In the data rows, 128 means zero.
Here is a table of points, one per row:
[255, 219, 146, 118, 118, 116, 115, 133, 111, 120, 111, 113, 121, 111, 116, 117, 116, 124, 104, 119, 108, 117, 112, 125]
[126, 117, 113, 134, 122, 144, 177, 218, 244, 235, 204, 150, 134, 128, 115, 124, 118, 121, 124, 116, 120, 113, 128, 117]
[119, 119, 122, 112, 114, 117, 115, 128, 116, 111, 123, 115, 112, 120, 118, 114, 122, 115, 118, 135, 146, 194, 231, 255]
[114, 120, 103, 107, 119, 117, 98, 132, 114, 115, 117, 88, 113, 207, 172, 95, 101, 115, 113, 109, 111, 108, 117, 118]
[130, 121, 115, 129, 125, 121, 124, 128, 126, 110, 179, 198, 249, 248, 220, 184, 149, 129, 123, 128, 109, 133, 123, 116]
[113, 115, 109, 109, 113, 115, 118, 107, 128, 109, 114, 112, 111, 110, 106, 112, 139, 173, 189, 158, 110, 113, 112, 111]
[124, 102, 115, 129, 200, 196, 128, 130, 107, 115, 110, 112, 113, 112, 111, 107, 123, 105, 122, 109, 107, 107, 120, 118]
[133, 169, 223, 255, 234, 165, 138, 117, 111, 116, 128, 118, 124, 113, 130, 112, 117, 130, 120, 117, 119, 123, 118, 122]
[108, 132, 110, 100, 130, 110, 114, 123, 119, 125, 105, 115, 125, 153, 163, 187, 198, 162, 137, 115, 114, 115, 113, 121]
[122, 110, 112, 112, 113, 115, 114, 110, 126, 172, 209, 190, 160, 106, 111, 104, 118, 112, 117, 110, 118, 111, 104, 132]
[135, 156, 187, 150, 140, 129, 100, 125, 118, 115, 108, 112, 117, 114, 100, 120, 113, 114, 104, 119, 107, 108, 116, 121]
[116, 118, 106, 112, 111, 115, 108, 133, 113, 108, 108, 113, 117, 104, 121, 104, 111, 118, 134, 155, 183, 123, 110, 110]
[118, 108, 110, 105, 126, 106, 122, 110, 119, 118, 93, 128, 193, 198, 136, 110, 98, 122, 93, 116, 113, 105, 109, 119]
[118, 114, 105, 121, 160, 220, 230, 184, 108, 120, 102, 116, 119, 115, 108, 114, 119, 114, 112, 110, 113, 112, 115, 124]
[105, 118, 117, 112, 113, 113, 113, 128, 110, 120, 114, 115, 117, 106, 118, 120, 102, 125, 93, 126, 196, 223, 152, 115]
[119, 112, 110, 109, 118, 113, 117, 112, 120, 120, 109, 107, 130, 99, 122, 105, 116, 109, 118, 97, 94, 193, 251, 141]
[117, 100, 114, 114, 107, 100, 118, 113, 131, 117, 98, 114, 98, 126, 167, 165, 101, 108, 113, 105, 109, 116, 105, 117]
[117, 104, 118, 132, 158, 193, 193, 175, 145, 120, 115, 116, 101, 123, 108, 113, 115, 123, 111, 117, 108, 117, 110, 124]
[123, 122, 107, 129, 117, 120, 115, 127, 118, 119, 121, 117, 114, 120, 103, 121, 130, 198, 255, 236, 165, 138, 96, 111]
[125, 117, 122, 159, 179, 165, 138, 120, 116, 120, 105, 115, 113, 106, 116, 117, 109, 110, 130, 104, 116, 108, 114, 121]
[177, 187, 183, 135, 129, 116, 127, 111, 124, 119, 109, 120, 109, 108, 122, 108, 114, 128, 100, 114, 116, 106, 116, 119]
[113, 133, 112, 120, 116, 116, 132, 114, 106, 120, 132, 164, 221, 253, 197, 158, 130, 105, 123, 113, 121, 113, 124, 119]
[129, 116, 119, 133, 107, 137, 125, 128, 111, 121, 128, 123, 110, 126, 124, 118, 140, 147, 169, 212, 228, 230, 226, 173]
[117, 102, 120, 108, 101, 107, 125, 114, 117, 105, 121, 101, 118, 109, 107, 115, 94, 144, 198, 155, 96, 103, 105, 126]
[118, 103, 114, 108, 118, 113, 110, 133, 117, 106, 116, 111, 111, 81, 162, 241, 136, 91, 111, 115, 109, 106, 115, 121]
[113, 119, 101, 127, 98, 120, 110, 124, 127, 104, 115, 113, 114, 115, 103, 114, 118, 116, 97, 118, 139, 174, 197, 149]
[125, 118, 99, 122, 118, 111, 123, 115, 113, 115, 106, 116, 130, 104, 119, 104, 121, 119, 175, 251, 213, 104, 94, 109]
[180, 196, 170, 167, 162, 152, 132, 110, 122, 114, 126, 111, 119, 114, 119, 122, 103, 123, 120, 107, 121, 111, 116, 126]
[126, 115, 104, 123, 126, 110, 111, 125, 125, 125, 107, 115, 121, 117, 115, 119, 112, 115, 124, 129, 184, 205, 244, 255]
[118, 108, 114, 109, 106, 130, 111, 108, 114, 118, 128, 89, 125, 105, 114, 157, 208, 196, 146, 113, 111, 102, 113, 126]
[129, 122, 121, 117, 128, 128, 135, 110, 125, 123, 125, 121, 124, 126, 106, 144, 127, 179, 218, 214, 230, 200, 200, 161]
[109, 126, 108, 146, 184, 189, 141, 104, 124, 109, 106, 116, 110, 111, 111, 118, 103, 122, 113, 112, 108, 110, 115, 121]
[124, 119, 102, 130, 112, 126, 118, 154, 178, 181, 193, 191, 169, 138, 136, 120, 105, 126, 122, 114, 109, 114, 123, 121]
[113, 116, 128, 103, 130, 110, 127, 113, 125, 117, 125, 111, 115, 127, 105, 125, 107, 121, 124, 151, 214, 228, 212, 162]
[114, 115, 110, 115, 109, 122, 102, 126, 114, 115, 108, 112, 116, 105, 114, 105, 106, 121, 178, 217, 129, 89, 106, 119]
[142, 145, 148, 148, 142, 135, 108, 121, 125, 112, 105, 114, 116, 108, 101, 115, 113, 118, 107, 115, 99, 121, 110, 117]
[117, 114, 112, 112, 109, 112, 115, 118, 118, 114, 107, 124, 113, 107, 99, 97, 200, 255, 185, 97, 100, 104, 113, 124]
[114, 110, 111, 108, 110, 103, 115, 128, 118, 111, 104, 111, 109, 113, 106, 105, 127, 102, 108, 92, 191, 195, 97, 99]
[255, 255, 193, 161, 121, 120, 124, 120, 125, 125, 113, 112, 117, 124, 107, 116, 128, 111, 126, 105, 121, 113, 120, 120]
[107, 149, 240, 255, 193, 126, 117, 118, 121, 119, 114, 120, 105, 125, 115, 111, 124, 112, 121, 117, 114, 114, 117, 120]
[148, 166, 149, 143, 107, 102, 123, 113, 121, 103, 114, 112, 114, 115, 98, 116, 117, 111, 108, 122, 94, 117, 111, 123]
[175, 255, 248, 150, 101, 126, 123, 125, 114, 118, 122, 112, 123, 110, 129, 114, 115, 111, 125, 111, 120, 116, 121, 116]
[112, 110, 114, 117, 126, 120, 158, 197, 191, 184, 144, 133, 113, 116, 115, 115, 105, 124, 118, 111, 107, 115, 119, 113]
[118, 114, 114, 120, 111, 119, 125, 105, 131, 120, 104, 128, 104, 114, 124, 110, 115, 120, 138, 164, 185, 187, 180, 149]
[124, 121, 121, 110, 137, 118, 127, 127, 131, 121, 120, 121, 116, 120, 118, 115, 150, 154, 196, 243, 224, 217, 161, 129]
[112, 110, 111, 109, 112, 107, 111, 116, 123, 117, 106, 101, 97, 170, 187, 110, 97, 110, 113, 108, 114, 94, 119, 119]
[123, 112, 126, 103, 119, 131, 119, 121, 118, 126, 114, 116, 121, 117, 114, 110, 128, 120, 150, 186, 223, 208, 143, 124]
[116, 121, 118, 109, 124, 112, 112, 117, 125, 152, 188, 237, 215, 149, 131, 115, 111, 121, 118, 117, 106, 125, 117, 123]
[110, 110, 125, 96, 108, 105, 116, 93, 135, 195, 163, 93, 115, 110, 102, 113, 111, 115, 106, 113, 107, 108, 109, 120]
[115, 110, 112, 104, 112, 136, 189, 199, 146, 96, 111, 102, 116, 113, 100, 114, 115, 106, 117, 98, 122, 91, 124, 117]
[225, 176, 180, 132, 138, 121, 126, 115, 131, 111, 112, 123, 103, 120, 120, 110, 114, 116, 112, 119, 106, 117, 114, 120]
[120, 118, 127, 112, 112, 140, 112, 152, 172, 220, 215, 226, 207, 170, 130, 125, 124, 119, 112, 125, 120, 115, 112, 130]
[119, 104, 102, 124, 109, 114, 119, 119, 104, 127, 102, 110, 112, 106, 110, 112, 112, 110, 108, 106, 100, 182, 144, 104]
[112, 123, 104, 114, 110, 127, 116, 108, 110, 118, 126, 179, 192, 178, 122, 120, 113, 113, 104, 119, 109, 111, 116, 121]
[123, 119, 112, 107, 123, 102, 127, 106, 130, 201, 243, 220, 131, 111, 104, 118, 114, 117, 110, 114, 118, 93, 136, 110]
[127, 114, 119, 115, 124, 122, 121, 121, 116, 126, 115, 147, 160, 195, 218, 203, 198, 160, 154, 123, 117, 113, 120, 124]
[129, 180, 241, 255, 222, 162, 131, 128, 109, 123, 118, 121, 123, 117, 105, 127, 122, 123, 117, 117, 123, 114, 121, 121]
[118, 109, 111, 156, 183, 178, 147, 103, 118, 112, 116, 102, 112, 118, 110, 107, 121, 106, 111, 116, 100, 119, 111, 121]
[114, 115, 110, 111, 132, 182, 220, 182, 132, 110, 113, 112, 111, 110, 120, 105, 111, 120, 110, 118, 105, 110, 112, 122]
[120, 133, 160, 155, 124, 114, 113, 115, 122, 102, 112, 110, 119, 113, 99, 118, 110, 109, 121, 103, 120, 97, 120, 114]
[107, 136, 101, 117, 107, 122, 121, 113, 125, 111, 125, 109, 92, 106, 163, 236, 195, 117, 95, 116, 112, 110, 112, 120]
[116, 111, 105, 113, 104, 117, 115, 120, 110, 106, 127, 186, 160, 135, 94, 104, 116, 110, 111, 105, 114, 101, 119, 116]
[125, 105, 120, 123, 103, 121, 136, 112, 116, 129, 101, 110, 147, 177, 224, 199, 150, 128, 130, 111, 115, 108, 115, 127]
[106, 120, 110, 116, 112, 105, 114, 141, 192, 205, 159, 131, 108, 112, 104, 108, 128, 100, 123, 117, 105, 110, 113, 121]
[120, 129, 117, 119, 127, 117, 123, 131, 121, 118, 116, 131, 118, 163, 203, 238, 238, 208, 164, 125, 106, 120, 128, 116]
[129, 102, 127, 111, 114, 126, 121, 121, 146, 136, 179, 188, 197, 167, 161, 121, 125, 108, 128, 104, 126, 114, 111, 125]
[125, 110, 127, 121, 114, 131, 116, 122, 123, 124, 113, 119, 139, 185, 233, 243, 219, 189, 125, 129, 124, 115, 111, 118]
[121, 102, 108, 119, 114, 111, 120, 126, 114, 108, 115, 111, 113, 99, 113, 145, 213, 163, 103, 123, 103, 97, 119, 122]
[115, 110, 109, 110, 117, 116, 114, 104, 107, 142, 213, 163, 88, 109, 119, 106, 111, 115, 109, 109, 113, 112, 100, 126]
[119, 127, 122, 124, 157, 185, 230, 253, 255, 230, 179, 151, 138, 118, 128, 115, 128, 121, 125, 123, 118, 124, 118, 126]
These points spread out most along one direction. Take the direction at right angles to it along which they spread out most. Go by this last direction. For each point below, how far along it does it lie, from 0 to 99? 50 is the average, and the first point above lies past it. One standard deviation of the points above along it is 16.
[118, 114, 114, 120, 111, 119, 125, 105, 131, 120, 104, 128, 104, 114, 124, 110, 115, 120, 138, 164, 185, 187, 180, 149] 48
[120, 129, 117, 119, 127, 117, 123, 131, 121, 118, 116, 131, 118, 163, 203, 238, 238, 208, 164, 125, 106, 120, 128, 116] 25
[123, 112, 126, 103, 119, 131, 119, 121, 118, 126, 114, 116, 121, 117, 114, 110, 128, 120, 150, 186, 223, 208, 143, 124] 46
[107, 136, 101, 117, 107, 122, 121, 113, 125, 111, 125, 109, 92, 106, 163, 236, 195, 117, 95, 116, 112, 110, 112, 120] 40
[119, 127, 122, 124, 157, 185, 230, 253, 255, 230, 179, 151, 138, 118, 128, 115, 128, 121, 125, 123, 118, 124, 118, 126] 46
[119, 119, 122, 112, 114, 117, 115, 128, 116, 111, 123, 115, 112, 120, 118, 114, 122, 115, 118, 135, 146, 194, 231, 255] 48
[129, 116, 119, 133, 107, 137, 125, 128, 111, 121, 128, 123, 110, 126, 124, 118, 140, 147, 169, 212, 228, 230, 226, 173] 41
[129, 122, 121, 117, 128, 128, 135, 110, 125, 123, 125, 121, 124, 126, 106, 144, 127, 179, 218, 214, 230, 200, 200, 161] 40
[126, 115, 104, 123, 126, 110, 111, 125, 125, 125, 107, 115, 121, 117, 115, 119, 112, 115, 124, 129, 184, 205, 244, 255] 47
[125, 117, 122, 159, 179, 165, 138, 120, 116, 120, 105, 115, 113, 106, 116, 117, 109, 110, 130, 104, 116, 108, 114, 121] 65
[121, 102, 108, 119, 114, 111, 120, 126, 114, 108, 115, 111, 113, 99, 113, 145, 213, 163, 103, 123, 103, 97, 119, 122] 45
[123, 122, 107, 129, 117, 120, 115, 127, 118, 119, 121, 117, 114, 120, 103, 121, 130, 198, 255, 236, 165, 138, 96, 111] 43
[114, 120, 103, 107, 119, 117, 98, 132, 114, 115, 117, 88, 113, 207, 172, 95, 101, 115, 113, 109, 111, 108, 117, 118] 44
